In the data rows, 128 means zero.
Every row has one hidden group. Groups can overlap: rows of different groups may look alike.
The rows in order, each followed by its group:
130;132;206;142;162;137;127;067;098;143;106;115;155;103;134;109;167;098;167;163;141;143;126;095;117;145;128;179;088;122;092;157;092;151;167;152;083;122;053;127;124;098;076;154;131;114;089;138;075;127;092;085;140;136;118;134;139;179;145;079;123;133;113;080;127;182;105;180;142;107;091;168;098;159;114;127;088;107;124;085;130;148;156;142;108;109;110;141;145;098;141;125;103;060;144;114;146;139;148;091;115;144;104;122;106;107;147;162;123;112;132;098;136;187;119;122;106;172;100;099;113;132;137;134;109;145;113;103 w
126;145;117;068;078;127;113;155;149;112;140;095;142;064;089;129;116;133;098;137;078;151;154;135;152;165;084;103;151;118;133;066;176;104;091;094;189;153;203;109;149;149;146;160;151;100;182;125;149;121;155;159;084;115;169;114;094;059;132;193;091;109;212;162;131;070;160;079;120;128;167;063;133;147;127;155;164;123;137;136;143;125;077;083;156;123;102;147;138;161;092;128;151;157;132;110;095;134;129;130;117;140;141;108;209;105;135;145;136;157;152;139;104;100;166;168;121;067;187;157;154;138;093;119;172;136;145;144 z
103;139;147;066;079;109;153;164;101;088;145;112;125;097;064;119;144;136;110;176;099;139;142;116;156;188;100;141;106;104;082;095;160;092;131;115;143;181;116;108;123;074;105;177;163;084;208;112;110;159;154;169;084;080;141;102;076;062;153;164;076;097;202;102;133;161;147;071;100;147;118;103;118;191;107;144;145;062;148;097;147;140;109;079;172;159;098;140;166;162;115;137;142;092;104;049;129;141;172;112;140;141;092;095;178;138;153;128;113;108;181;135;098;169;151;139;146;111;186;146;155;137;123;107;156;134;121;157 z
119;138;114;068;085;121;119;157;139;114;141;104;127;095;095;126;118;136;104;139;099;135;148;141;152;158;094;105;150;112;127;087;173;103;097;103;169;156;175;112;142;135;135;155;147;108;190;115;150;125;145;164;084;105;156;122;096;064;134;176;099;106;193;155;132;096;149;084;117;132;155;077;126;157;125;150;162;105;143;135;138;121;089;095;163;141;116;131;146;163;111;132;137;140;124;098;102;136;135;126;124;131;130;111;195;126;136;125;127;137;152;144;113;108;151;148;141;080;184;157;147;123;106;109;166;130;131;149 z
169;113;012;237;173;185;101;165;171;172;114;167;109;255;255;180;127;161;113;000;169;087;107;170;104;010;216;083;203;160;236;161;124;132;091;134;117;044;209;137;122;186;239;000;044;189;054;113;200;077;115;131;183;177;107;165;178;186;082;135;228;217;000;188;144;074;109;147;171;132;156;187;170;000;165;096;130;255;097;213;100;089;150;216;071;099;196;054;011;132;097;125;116;247;131;253;128;107;066;166;173;055;187;211;032;178;076;039;118;132;031;138;184;016;066;108;103;121;059;113;089;103;120;155;086;108;122;057 w
150;125;035;136;095;168;082;169;200;142;127;117;131;174;224;193;111;173;083;028;120;117;127;165;111;059;161;085;229;129;200;113;160;138;059;099;176;102;235;129;133;206;233;018;074;142;148;110;215;049;122;174;125;157;158;172;120;106;082;176;148;150;087;238;166;005;133;132;134;130;192;113;171;072;159;133;156;224;113;197;087;100;077;191;141;100;136;076;068;166;086;130;118;255;115;218;102;124;066;167;142;081;197;177;115;162;078;055;129;178;066;151;140;014;120;116;129;052;129;132;117;086;085;121;124;140;134;091 g
062;099;251;084;123;076;200;061;071;089;144;127;121;017;020;069;144;099;150;255;109;141;136;067;114;236;075;184;034;111;004;124;084;106;188;160;060;211;000;128;125;049;000;255;208;055;147;163;036;198;132;106;097;075;121;109;116;121;168;097;051;061;245;024;102;239;131;125;068;133;053;095;105;232;077;141;111;004;133;039;149;176;180;045;167;172;073;211;227;107;196;121;144;000;112;033;137;134;173;099;093;231;035;050;165;087;183;233;125;094;173;115;081;255;160;142;122;192;126;136;132;182;168;119;144;134;129;151 x
161;116;062;108;110;147;091;153;187;153;146;109;137;156;183;158;088;157;097;075;127;131;136;171;134;081;135;092;190;125;197;120;158;156;073;099;196;118;210;133;139;206;206;068;101;151;152;110;188;079;130;164;117;159;154;163;111;093;098;151;133;116;131;218;134;030;140;130;133;145;203;079;162;098;152;123;160;173;136;182;088;103;076;168;136;119;131;098;109;141;107;131;103;227;126;179;090;140;094;156;128;089;175;171;154;130;081;094;141;174;108;142;125;035;124;113;132;063;136;134;140;094;107;122;132;143;142;141 g
136;119;174;170;154;139;138;070;126;137;113;141;149;116;145;114;147;095;147;145;140;129;114;108;099;133;144;147;130;130;099;146;098;144;149;137;087;114;097;122;121;115;090;132;136;127;088;144;099;126;107;083;146;140;114;135;163;189;127;114;139;136;104;118;137;169;117;170;127;113;100;146;116;135;147;128;096;120;111;108;132;157;154;156;126;113;127;139;121;107;156;107;119;089;136;128;135;108;125;109;110;146;133;123;096;112;140;168;115;123;097;105;155;157;118;122;105;164;089;106;107;127;119;126;119;109;117;116 w
087;144;165;075;086;103;164;158;084;070;143;117;114;092;041;099;147;126;126;192;106;132;134;112;155;205;086;141;089;105;056;090;151;075;146;117;129;182;100;105;120;061;088;198;180;076;209;117;094;172;161;162;086;067;137;088;077;069;163;160;070;099;212;083;124;184;149;068;102;144;092;105;105;194;096;153;140;049;155;096;152;153;108;060;173;161;098;148;182;159;117;135;146;071;109;033;133;127;178;112;144;151;084;077;183;133;169;140;117;098;194;139;105;186;150;140;147;124;184;154;149;148;130;104;161;132;114;159 z
162;110;049;230;179;166;101;131;161;175;103;168;117;221;241;174;124;137;132;010;170;089;110;158;100;029;199;099;180;159;218;163;103;147;113;139;106;048;179;137;126;179;199;011;064;186;048;122;178;093;104;110;188;181;104;155;199;203;091;122;220;202;000;179;134;085;109;173;161;118;149;186;153;019;163;096;117;238;101;201;099;099;153;211;081;109;184;080;031;120;114;125;113;211;143;227;136;096;068;166;142;072;180;195;046;155;094;070;127;133;037;131;179;045;081;106;112;140;058;105;092;101;123;141;083;099;118;067 w
105;139;161;110;111;099;168;144;087;085;140;138;110;113;055;100;149;112;130;178;117;131;126;111;143;182;102;142;100;129;068;108;143;089;152;126;124;157;093;111;119;063;088;186;167;110;171;126;097;181;144;138;119;084;127;082;103;107;161;151;099;115;176;071;128;186;143;086;118;129;085;134;110;166;115;135;124;064;142;102;149;142;136;078;144;162;118;151;156;147;129;128;159;070;122;048;148;123;179;118;139;141;089;092;146;130;171;147;113;091;180;130;125;186;142;137;141;141;162;136;142;142;137;110;144;106;120;149 z
088;134;217;098;100;089;182;066;096;079;146;144;134;059;023;075;126;086;133;244;114;144;123;084;107;211;101;163;081;125;001;115;098;121;162;138;092;184;023;106;111;064;021;234;198;095;154;154;063;190;145;103;096;088;127;116;113;119;143;106;071;081;213;072;117;214;144;124;084;118;042;102;119;207;119;155;106;032;122;055;163;171;161;075;171;131;088;194;209;100;192;114;143;023;122;049;150;146;162;108;087;191;098;036;135;098;169;217;120;122;163;107;109;232;167;141;127;189;140;135;143;147;143;124;158;127;130;170 x
123;130;207;121;170;141;115;077;099;152;097;100;154;094;142;111;172;115;178;152;136;142;136;089;135;146;103;183;061;124;121;159;091;158;178;159;063;127;050;147;143;106;079;150;113;113;061;142;081;111;079;078;146;141;106;137;147;178;152;080;128;140;103;061;116;178;090;179;146;108;095;176;085;152;092;115;098;110;123;085;140;142;160;131;093;122;112;133;145;087;121;144;106;040;150;130;142;133;146;085;112;153;081;144;117;097;152;158;134;104;128;109;121;189;107;135;108;161;090;106;105;156;153;139;104;155;118;092 w
159;125;074;147;145;149;099;143;156;152;130;122;123;187;177;150;102;149;112;073;141;120;128;155;130;076;156;108;163;128;184;140;136;153;102;114;150;098;165;143;128;157;183;068;089;156;113;117;167;100;123;141;137;152;130;141;139;139;107;127;158;132;083;165;133;087;123;143;153;136;167;135;146;091;143;112;145;175;130;162;107;106;125;167;109;116;150;095;094;132;118;139;105;183;119;169;113;131;116;137;142;093;157;174;112;142;094;078;132;137;109;141;145;067;101;112;140;102;119;118;130;110;124;128;118;134;123;129 z
131;138;109;080;091;129;121;167;135;119;140;109;124;108;103;123;114;133;111;133;096;136;145;138;147;148;101;105;149;115;124;092;158;114;107;106;170;151;175;120;131;132;147;147;144;113;186;115;141;124;148;160;093;114;150;116;104;075;130;175;098;107;185;153;133;093;147;092;124;134;158;082;130;152;121;146;157;120;147;138;126;127;091;102;150;139;122;133;137;156;107;138;136;149;123;108;103;137;140;129;131;130;131;124;178;129;129;126;127;134;155;141;112;106;143;143;140;084;166;157;145;123;106;113;158;129;128;144 z
122;128;214;135;163;129;134;061;096;128;113;120;145;089;117;103;164;097;153;183;143;142;120;091;113;155;125;168;092;120;076;150;089;156;163;161;075;137;052;123;121;101;059;169;142;113;089;149;071;134;101;089;132;129;119;139;136;183;135;089;114;118;120;080;125;191;117;167;129;099;083;150;105;164;128;126;086;092;122;077;141;157;154;138;123;110;099;151;167;096;154;117;105;046;141;102;140;134;144;101;103;160;103;103;110;102;158;171;122;108;123;099;133;200;127;126;101;172;101;105;115;134;142;126;115;135;115;109 w
164;126;046;106;110;155;086;166;191;158;144;110;132;158;186;163;085;151;098;068;121;123;128;163;131;070;148;088;205;131;197;119;157;148;062;097;196;108;227;131;140;207;212;056;093;151;148;111;194;071;127;165;109;155;145;163;111;093;098;161;133;123;124;222;139;029;147;136;144;133;207;085;167;092;152;133;164;185;134;184;092;100;082;162;140;106;138;095;101;150;112;129;102;230;123;191;101;140;084;159;132;091;187;173;144;142;082;082;138;177;099;150;126;034;125;123;133;057;139;133;130;097;102;117;124;142;142;132 g
073;121;252;076;111;081;185;060;083;082;144;132;127;025;012;071;133;093;153;255;114;143;128;068;105;243;082;178;039;109;000;119;095;120;182;160;070;208;000;117;111;059;000;255;209;057;153;160;046;184;133;112;088;084;130;118;110;114;149;094;052;064;243;050;104;226;145;123;054;114;046;090;106;231;102;159;101;006;130;037;158;177;171;054;172;147;076;212;238;099;194;118;141;000;123;035;138;152;169;106;084;227;060;023;160;088;173;230;126;112;171;111;085;255;161;143;118;199;135;135;139;163;164;125;156;143;140;159 x
158;126;104;163;163;144;108;134;133;155;129;126;123;179;172;132;121;141;137;093;148;113;131;136;133;088;155;123;123;141;181;157;125;136;124;139;124;093;134;141;135;134;158;088;101;152;092;132;147;125;120;124;157;150;115;135;152;156;125;104;161;142;061;134;128;124;114;140;145;134;147;155;132;095;120;110;135;169;125;142;119;105;157;157;102;133;156;116;097;110;122;143;113;156;132;168;132;129;125;122;144;106;141;170;091;143;108;091;124;111;103;133;150;097;090;115;124;130;107;107;123;128;137;137;100;129;121;113 z
107;158;126;124;103;092;144;165;106;089;135;152;119;118;042;107;144;096;127;150;119;138;115;130;136;185;111;120;117;136;074;092;147;087;148;107;160;149;148;113;118;088;107;179;151;142;154;115;115;172;168;126;127;100;139;059;111;089;154;172;131;138;165;100;128;155;149;078;143;134;096;152;113;142;134;142;122;085;138;121;173;126;107;075;136;148;127;140;125;150;123;114;186;120;145;064;168;103;159;140;124;116;124;081;145;111;154;148;137;119;170;136;142;148;152;162;144;144;179;151;164;123;131;131;154;077;140;159 z
166;122;018;200;157;172;085;173;168;162;112;148;114;227;255;183;113;174;107;001;161;097;118;169;116;022;192;078;199;153;236;152;137;140;081;133;126;060;216;140;126;188;243;000;055;175;073;110;211;065;117;145;160;173;124;163;160;161;082;139;210;202;000;198;143;048;113;147;158;135;165;166;166;028;159;104;137;254;102;208;108;092;128;205;094;103;172;060;025;137;092;126;118;241;134;242;126;106;065;167;160;062;177;205;062;167;081;043;126;140;042;139;157;019;076;108;115;096;083;119;102;106;113;142;099;131;126;071 w
093;146;183;103;084;072;159;130;092;087;136;137;127;075;006;090;147;072;131;207;103;148;129;108;140;210;099;135;094;118;014;093;140;103;170;115;139;178;100;105;113;072;040;220;188;129;180;129;080;182;172;114;106;094;132;062;118;089;164;155;113;104;219;094;113;190;151;095;118;127;067;125;098;182;131;142;116;036;150;091;177;160;107;076;159;141;119;164;170;145;157;109;169;070;133;016;169;097;177;126;103;145;099;047;161;098;180;193;131;121;204;118;114;204;169;150;158;166;175;154;171;138;146;128;159;088;138;194 z
155;122;074;123;112;153;076;141;195;178;131;096;141;113;164;143;087;131;108;081;090;146;142;158;151;092;095;094;176;138;210;113;145;129;069;087;208;118;239;126;173;205;181;102;111;134;119;147;175;095;120;136;117;164;135;147;145;109;115;168;126;115;144;207;116;030;139;129;139;125;247;062;155;075;149;138;167;180;130;173;108;095;092;139;126;133;132;126;100;130;112;135;111;194;140;197;063;132;097;127;110;109;169;167;192;100;112;149;145;182;119;136;121;046;149;151;119;061;146;143;119;130;102;109;142;127;143;126 z
163;112;024;176;128;173;092;173;179;151;112;142;124;208;243;186;118;167;099;008;140;104;117;168;106;035;190;077;216;140;214;131;155;141;069;117;156;074;231;132;121;203;243;001;070;162;114;104;207;067;120;163;145;163;134;169;143;137;074;160;181;178;032;218;154;027;118;136;157;138;182;144;166;046;168;110;139;242;104;199;086;099;104;209;113;095;162;060;048;154;097;128;122;255;126;227;120;122;065;172;155;062;186;188;082;166;070;040;121;160;052;153;162;008;105;109;125;073;110;120;111;087;096;134;111;129;124;085 w
166;121;057;107;104;147;088;158;185;152;138;108;137;161;183;157;090;151;103;076;124;132;138;172;136;074;143;096;193;128;196;116;155;152;072;101;198;116;207;137;141;196;197;063;104;148;143;112;180;082;132;156;114;159;146;155;118;100;099;151;139;110;124;208;133;040;137;135;137;143;204;083;158;103;147;127;157;180;135;176;092;096;079;165;138;116;134;098;107;150;110;138;108;214;120;175;095;135;092;154;132;090;174;170;150;127;089;092;143;166;110;152;129;039;125;111;137;061;134;133;133;103;098;117;132;139;136;138 g
162;120;076;140;140;149;100;148;154;146;135;127;123;180;175;142;105;152;120;078;142;118;130;160;130;071;150;112;166;128;182;140;139;150;108;122;149;092;168;132;125;161;181;069;092;163;118;114;166;112;127;131;146;156;130;146;130;136;114;129;158;140;079;170;128;086;128;141;150;145;168;135;140;094;138;111;140;172;133;162;107;108;121;168;119;120;159;104;098;130;120;138;106;183;122;172;117;127;115;137;141;098;163;173;108;150;099;085;130;137;103;137;149;068;101;105;132;104;115;115;130;113;119;129;114;125;125;125 z
119;129;147;131;130;116;150;138;092;106;125;132;118;140;093;114;133;122;133;155;126;119;129;113;153;148;121;142;095;125;113;132;128;101;148;130;115;134;090;126;127;080;107;156;147;121;143;131;099;170;127;132;134;104;112;108;127;123;143;126;107;118;143;085;122;180;126;110;129;136;108;139;113;147;110;128;123;088;139;101;134;134;156;110;131;155;131;141;148;130;137;142;129;091;114;088;130;133;160;108;148;136;103;122;126;145;147;126;116;097;158;133;136;164;120;119;139;146;143;123;135;140;137;114;119;115;119;139 z
161;122;052;175;157;166;099;156;157;163;113;130;123;195;226;179;123;164;126;031;153;102;132;160;117;045;172;109;167;141;215;155;135;150;104;135;129;076;183;147;134;176;209;025;059;161;080;111;182;070;107;126;155;171;129;148;154;163;102;127;202;185;018;175;141;066;104;154;158;132;166;162;148;057;141;105;142;231;114;178;106;099;127;192;089;106;160;071;054;130;091;136;111;214;130;222;120;120;092;147;152;074;169;196;072;155;090;060;131;137;065;138;149;042;082;114;123;103;092;120;109;117;118;149;098;135;122;088 w
156;121;079;107;111;138;099;149;160;150;144;117;134;155;159;151;098;140;107;097;120;128;139;157;143;090;137;106;166;120;178;120;154;145;088;103;174;123;179;134;131;172;182;093;116;147;147;117;164;100;132;152;115;144;143;149;114;099;122;149;130;113;133;185;123;066;142;127;135;144;178;096;139;112;131;125;150;159;144;158;100;106;096;144;132;132;133;107;117;147;120;133;112;184;125;158;102;141;112;134;136;108;163;159;148;137;101;101;139;151;132;137;129;072;129;113;141;085;139;131;139;112;112;114;132;133;133;139 z
123;132;197;129;177;132;120;073;096;151;100;096;146;101;149;109;168;123;176;145;131;139;139;096;125;141;103;178;060;123;133;167;094;149;169;157;071;119;055;147;138;108;083;150;119;122;068;150;083;117;084;091;139;138;108;129;144;177;158;083;134;137;095;069;120;174;094;173;150;104;110;172;097;153;090;104;101;120;129;083;133;140;163;139;087;117;115;143;131;091;109;138;106;049;139;134;135;134;140;089;121;153;088;149;116;106;147;143;126;110;122;106;122;179;114;126;111;157;092;110;105;165;154;146;099;156;115;088 w
142;129;072;079;115;137;055;161;179;169;104;067;159;124;222;200;129;194;111;048;116;134;177;155;126;101;112;108;174;101;212;128;161;172;098;136;148;140;207;175;140;198;212;055;062;136;137;107;206;017;104;143;101;158;165;156;129;092;110;141;175;137;121;212;166;020;121;156;146;123;195;105;128;115;126;111;164;205;141;182;112;112;049;176;114;094;120;075;075;159;062;138;106;203;123;213;101;106;087;149;137;089;130;181;155;156;091;065;141;172;103;146;085;052;112;123;154;059;115;130;126;122;109;136;130;193;137;119 g
137;127;103;148;139;128;133;138;111;123;138;155;106;174;124;120;121;122;127;118;143;122;111;135;143;110;151;119;129;135;134;130;124;109;133;126;139;114;133;123;118;106;137;123;131;144;128;124;125;154;131;125;144;118;108;118;137;140;134;127;133;133;098;118;118;149;133;112;138;138;126;150;133;106;126;119;121;124;135;129;123;123;144;128;118;142;157;122;119;126;139;126;129;129;123;114;135;131;148;132;149;119;130;144;105;144;124;113;117;104;138;133;151;123;114;119;139;133;127;123;125;118;129;120;124;108;118;127 z
097;162;164;108;091;073;149;146;096;086;137;149;121;092;019;101;153;087;138;177;102;142;123;123;136;203;097;130;101;127;041;094;145;094;168;108;153;163;121;112;121;075;072;205;171;136;176;116;088;178;167;123;121;090;131;050;112;083;164;165;114;118;201;094;128;174;146;088;130;128;078;140;093;168;128;142;113;048;153;103;175;144;109;072;150;147;116;155;154;154;135;106;180;090;148;028;167;100;171;123;122;135;108;068;164;104;166;165;134;110;197;137;121;183;169;154;154;159;181;144;169;127;137;133;165;086;143;178 z
159;119;053;112;110;152;090;151;180;163;145;109;132;152;180;161;091;151;095;076;126;125;130;171;141;081;132;098;193;127;191;125;150;151;077;103;193;110;211;135;138;200;200;069;103;148;151;115;183;084;131;158;120;158;147;161;121;104;100;147;140;115;129;215;130;043;140;136;137;143;204;078;159;105;149;123;160;172;137;174;086;093;079;164;133;121;140;095;106;147;111;138;100;217;119;179;092;141;100;153;126;089;175;176;150;133;087;098;144;166;115;146;128;040;132;114;133;066;138;133;134;104;103;121;127;140;138;138 g
110;132;226;121;138;107;159;051;096;105;128;123;138;052;072;093;154;094;153;229;127;144;121;070;105;194;101;168;083;127;038;135;092;139;167;160;070;158;029;120;116;081;033;207;164;090;113;160;064;154;119;085;114;106;126;130;130;157;135;088;087;097;175;078;127;202;128;153;089;108;060;122;111;193;127;138;096;060;113;052;156;175;162;106;147;117;088;183;197;090;174;112;123;027;130;078;138;144;145;102;082;184;087;062;122;100;162;203;131;123;139;105;115;229;147;130;101;191;114;115;122;142;145;135;146;141;129;139 w
135;131;151;154;179;157;114;106;114;164;100;112;148;135;184;126;156;136;166;103;148;125;137;112;132;104;130;151;093;126;168;164;102;156;153;152;080;101;100;149;137;138;134;100;094;134;059;132;119;099;087;092;155;151;111;137;164;175;138;089;164;160;062;103;126;137;087;174;156;116;129;185;103;110;113;098;115;170;127;117;123;122;152;161;074;109;134;115;103;106;097;148;103;104;138;174;138;120;131;107;136;122;115;172;101;125;128;111;133;113;102;110;132;133;095;122;108;145;083;103;109;148;141;146;089;150;116;090 w
131;129;136;139;145;125;137;130;106;132;131;142;117;158;120;112;131;126;132;130;144;119;126;129;138;125;134;131;106;127;135;137;117;111;139;129;124;117;104;132;121;099;118;130;130;127;128;126;108;149;123;122;139;118;110;123;137;147;133;116;126;129;115;097;119;164;115;119;137;139;121;150;117;131;114;118;126;119;135;120;125;128;152;125;115;146;144;135;126;118;132;144;119;105;123;109;126;132;143;114;141;136;121;144;119;138;136;113;112;096;136;124;134;141;118;114;137;139;125;120;122;133;142;119;108;122;117;133 z
059;114;253;077;109;078;189;053;078;086;151;123;127;019;011;066;142;089;154;255;110;148;136;066;115;244;077;189;035;109;000;129;091;110;185;159;063;214;000;121;116;054;000;255;212;056;154;161;039;195;136;107;095;075;125;111;105;112;159;087;041;058;253;039;108;236;138;124;063;126;046;092;100;230;085;147;111;005;135;042;154;176;175;039;175;157;070;220;239;103;204;115;141;000;113;032;135;150;166;106;086;228;043;027;164;092;181;232;122;103;179;113;083;255;161;142;117;202;127;135;132;168;165;128;146;140;136;164 x
158;113;128;203;160;145;124;087;138;152;122;167;139;160;175;133;127;090;136;095;155;120;096;145;093;079;182;121;169;143;141;154;108;156;138;125;117;083;135;126;118;135;127;093;109;157;074;132;124;129;116;081;168;153;105;148;179;209;110;125;164;145;054;150;140;142;123;173;151;123;119;154;123;089;164;109;094;165;109;133;107;134;151;181;121;108;151;118;087;108;144;109;116;138;135;155;141;098;106;131;125;103;159;145;069;130;127;138;115;130;086;108;194;106;113;107;107;154;084;102;106;102;108;120;118;078;117;110 w
067;153;228;066;089;053;222;111;073;049;150;136;106;059;000;069;111;101;135;255;106;158;131;085;123;243;072;172;030;117;000;119;104;095;169;143;085;218;002;104;117;067;020;255;222;074;214;144;033;228;175;144;082;081;145;101;063;055;136;074;028;066;255;032;093;209;145;085;049;124;018;095;125;242;100;182;103;000;119;036;180;171;164;012;176;143;066;192;255;103;205;124;172;008;130;005;154;190;175;121;095;218;075;000;158;115;151;215;131;125;212;106;068;255;188;141;132;196;188;148;151;134;168;135;154;140;143;207 z
053;155;226;055;089;048;227;120;065;037;145;127;096;051;000;083;106;111;148;255;106;157;135;081;137;243;070;187;017;112;000;117;108;094;171;147;084;223;003;105;120;066;021;255;221;063;222;137;031;235;178;150;075;093;156;105;050;052;132;066;021;072;255;030;097;200;143;073;044;128;029;100;132;237;094;198;096;000;118;033;175;157;156;007;166;154;050;187;255;112;206;134;169;018;134;008;153;201;181;121;097;210;074;000;167;123;148;208;139;125;221;107;059;255;188;134;136;183;192;149;159;133;174;150;146;149;143;214 z
164;116;029;237;183;176;099;145;161;170;107;176;106;245;250;173;121;149;121;000;173;082;104;161;100;018;213;083;195;164;227;169;106;143;105;138;110;038;195;137;122;176;224;000;056;189;041;120;186;086;105;121;196;175;096;156;193;200;085;124;223;214;000;179;145;086;104;163;170;130;155;194;164;004;170;089;122;249;092;206;102;094;148;210;074;105;186;067;017;121;114;122;115;220;143;241;140;093;068;163;154;058;183;209;032;168;087;056;127;131;037;127;180;032;081;108;109;133;058;108;088;098;120;149;086;101;124;060 w
137;150;088;147;111;115;127;159;121;108;139;159;108;154;096;130;127;115;114;105;117;122;111;141;127;131;141;098;150;151;135;096;138;091;131;109;174;122;189;114;129;120;150;135;127;156;136;107;136;169;157;130;154;126;126;081;115;116;138;167;140;151;119;136;134;119;139;085;143;133;123;151;127;101;140;133;121;128;119;147;158;114;121;104;127;136;143;125;100;148;113;113;181;160;157;113;149;111;134;150;137;089;150;113;124;121;132;127;134;128;146;149;165;109;138;149;127;138;163;138;139;116;121;133;150;074;146;135 z
147;132;114;164;181;159;108;124;122;168;093;117;138;167;209;148;144;151;150;069;154;116;135;136;128;083;142;137;115;143;195;162;107;149;132;144;096;085;134;157;133;154;162;064;079;152;058;123;140;088;091;104;160;169;120;137;168;180;116;101;188;175;031;121;131;111;089;172;167;120;147;183;119;079;120;106;121;189;119;150;125;119;146;170;070;106;152;095;073;114;096;147;101;146;146;196;134;123;113;117;149;103;133;185;089;140;111;084;133;116;090;116;145;101;082;124;120;133;082;102;099;135;129;148;096;150;114;084 w
092;108;185;131;141;109;159;086;096;121;125;139;130;086;094;101;147;109;154;179;127;126;134;107;122;169;119;152;078;126;080;132;098;114;164;145;083;146;060;137;129;088;053;179;157;108;116;144;083;159;120;101;131;106;114;110;155;153;157;119;115;112;156;069;123;200;120;133;110;118;100;131;106;159;113;125;113;091;132;100;131;156;170;107;135;141;118;161;161;106;153;132;128;054;120;088;130;119;144;107;114;186;083;115;136;104;156;178;128;102;133;115;112;196;137;130;130;161;107;130;128;155;142;118;128;123;127;122 x
157;126;089;167;170;151;097;139;138;163;124;129;132;185;193;153;124;157;132;065;151;111;138;149;128;076;153;114;139;144;202;158;125;151;113;137;125;079;144;154;138;149;179;062;080;154;077;125;157;093;109;126;149;161;117;141;159;155;117;111;184;159;048;150;131;102;113;153;157;136;162;153;127;082;131;109;130;193;124;164;109;107;145;167;088;115;164;097;083;120;102;143;105;174;132;185;121;121;110;130;147;104;152;181;088;145;100;078;123;131;092;131;138;082;086;115;122;114;092;114;118;132;132;144;101;142;126;102 z
115;130;123;093;107;119;140;156;110;108;139;124;119;126;096;119;126;137;112;144;117;129;130;127;144;152;120;122;125;122;111;111;146;109;121;121;143;145;131;121;118;099;128;147;140;108;181;124;121;147;140;149;103;099;142;116;094;084;141;144;097;109;163;120;124;145;141;089;125;144;125;110;122;157;115;140;142;092;148;124;130;136;114;096;145;151;118;125;144;148;122;136;137;123;110;088;127;139;152;120;138;127;117;113;152;146;136;116;118;110;162;137;119;137;131;124;149;104;160;139;144;127;123;113;137;128;127;149 z
